(in the rows, 128 means zero)
Where one turn sends some rows of the set: a few examples, then the rows asked:
k_586: [157 127 114 126 142 119 115 149 120 112 150 146 154  87 147 140 120 157
 127 158 144 112 132 135 124 159 119 137 133 111 110  96 124 149 104 125
 125 156 138 125 141]
k_86: [150 127 108 137 111 106 109 135 129 121 138 126 144 125 153 128 131 168
 131 168 120 104 135 129 105 152 110 123 125 107  86 110 125 133 133 109
 125 153 140 139 113]
k_821: [142 138 124 115 100 134 149 138 113 105 121 132 119 100 100 110 150 153
 127 149 145 118 103 146 114 133 127 116 134 113 115  84 131 125 136 135
 110 135 172 133 146]
k_491: [151 134 139 154 144  91 147 127 136 107 137 103 110 123 133 113 136 113
 144 121 147 136 127 129 103 131 121 151 115 113 136 141 117 126 155 147
 134  98 148 131 144]
k_187: [113 121 146 159 128  99 135 148 122 124 154 110 135 100 135 144 126 123
 150 148 127 130 161 103 107 166 101 155 119 119 148  90 108 125 133 132
 115 141 154 141 128]
k_607: [131 118 127 107 116 130 129 137 122 126 106 119 154 109 100 140 151 171
 129 161 119 127 117 127 120 146 127 129 139 128 108  54 103 135 110 110
 124 144 112 129 134]
k_488: [148 125 141 149 153  95 149 131 131 109 141 100 102 123 133 114 131 111
 142 121 146 129 132 129 110 134 115 149 109 101 137 135 115 112 144 147
 136  97 143 134 135]
k_658: [133 128 140 107 109 137 151 141 112 107 126 130 128 102 106 109 154 154
 132 148 137 125 107 141 112 124 125 115 137 114 130  72 127 125 128 129
 107 139 179 126 148]
k_852: [145 130 124 116 106 134 147 132 114 112 126 125 126 108 109 110 160 164
 128 168 140 118 108 139 110 125 128 116 128 104 108  76 133 119 138 128
 116 144 165 126 140]
k_496: [145 132 141 110 141 101 154 107 131 133 142 119 123 139 122 134 145 133
 138 156 157 138 126 125 136 114 102 130  83 116 127 125 126 111 153 122
 158 114 126 131 122]
k_117: [ 96 117 155 143 126 115 140 124 125 128 149 137 137 145 107 157 142 128
 143 145 130 164 138 112 112 120 112 144  96 147 134 116 106 129 129 152
 137 126 112 142 122]
k_314: [127 134 150 156 146 115 140 143 128 126 102 145 146 148 135 151 107 131
 136  94 119 131 132 132 106 148 125 155 118 128 136 140 128 116 118 117
 124 104 105 128 123]
k_888: [112 121 139 105 116 127 140 136 126 129 105 117 139 110  95 139 157 164
 136 149 125 126 117 121 117 152 127 127 147 125 109  54  97 128 118 116
 114 146 122 129 139]
k_555: [129 142 147 147 153 111 142 132 127 127  93 149 143 150 125 155 125 128
 133 105 128 129 123 134 122 137 130 149 105 131 148 143 121 125 129 120
 136 105  99 125 124]
k_504: [121 120 137 112 111 134 130 131 128 130 103 111 142 122  99 133 158 172
 130 136 107 120 118 120 109 153 128 123 141 125 116  55 104 123 116 115
 106 140 114 126 133]
k_173: [142 131 141 137 144  99 153 120 130 110 140 110 107 127 123 121 148 110
 146 122 146 138 125 130 122 119 113 138  90 106 141 139 117 116 154 143
 148 102 138 136 137]
k_881: [119 137 142 158 135 114 138 136 134 126 100 139 154 148 130 144 115 139
 138  90 117 137 131 126 106 154 127 157 116 130 145 141 125 128 128 115
 130 103 109 127 114]
k_6: [152 136 127 169 144  98 121 145 128 104 147 128 120 102 149 114 127 129
 142 112 128 112 138 128  99 160 131 145 133 111 123 130 127 126 131 151
 110 123 148 127 144]
k_863: [118 123 143 153 125  99 115 147 130 114 128 139 154 130 141 136 110 147
 152 106  91 127 142 126 104 166 101 150 136 127 121 131 121 134 128 101
 109 130 132 139 110]
k_985: [159 142 113 106 112 122 123 147 125 124  78 122 132 112 114 104 135 148
 122 146 109 108 117 148 120 140 135 110 143 134 130 100 109 138 122 114
 113 110 146 137 134]
k_583: [ 98 110 160 155 130 115 143 139 131 131 157 125 142 128 113 148 141 117
 150 143 128 164 140 106 102 138 103 150 105 143 143 106 107 135 125 145
 134 124 136 136 125]
k_468: [135 150 130 123 155 109 149 115 121 138 111 147 143 140 135 141 130 134
 125 127 158 117 125 131 136 125 144 135  94 121 137 122 128 118 130 128
 162 113  97 118 127]
k_593: [ 95 107 155 153 125 113 139 140 122 127 159 128 136 140 120 146 127 116
 143 146 125 158 144 108 103 130  98 150 104 145 135 106 106 125 121 143
 132 123 129 147 123]
k_766: [144 136 115 107 113 120 126 148 129 134  75 134 138 116 107 107 143 149
 122 140 103 102 113 138 132 146 129 106 140 130 115 104 113 134 120 106
 114 115 141 131 124]
k_499: [123 124 111 111 139 118 131 137 124 134 135 129 152 103 150 117 129 160
 137 150 124  98 147 107 126 164 108 136 126  80 123  94 122 121 133 105
 126 161 142 118 126]
k_788: [117 122 142 122 142 126 132 114 124 132 149 156 140 146 116 144 143 148
 136 151 142 151 118 137 122 120 114 131  94 143 116 121 119 133 125 139
 159 125  90 133 108]
k_591: [151 138 106  95 124 127 131 144 121 129  82 137 147 110 116  98 135 155
 122 147 108 106 116 140 132 136 133 113 138 115 121 103 123 130 121 104
 122 121 142 123 132]

k_117 turns into k_173
k_496 turns into k_468
Where do these go?
k_591 turns into k_607
k_504 turns into k_658
k_6 turns into k_863
k_491 turns into k_881
k_586 turns into k_86
k_488 turns into k_314
k_888 turns into k_821

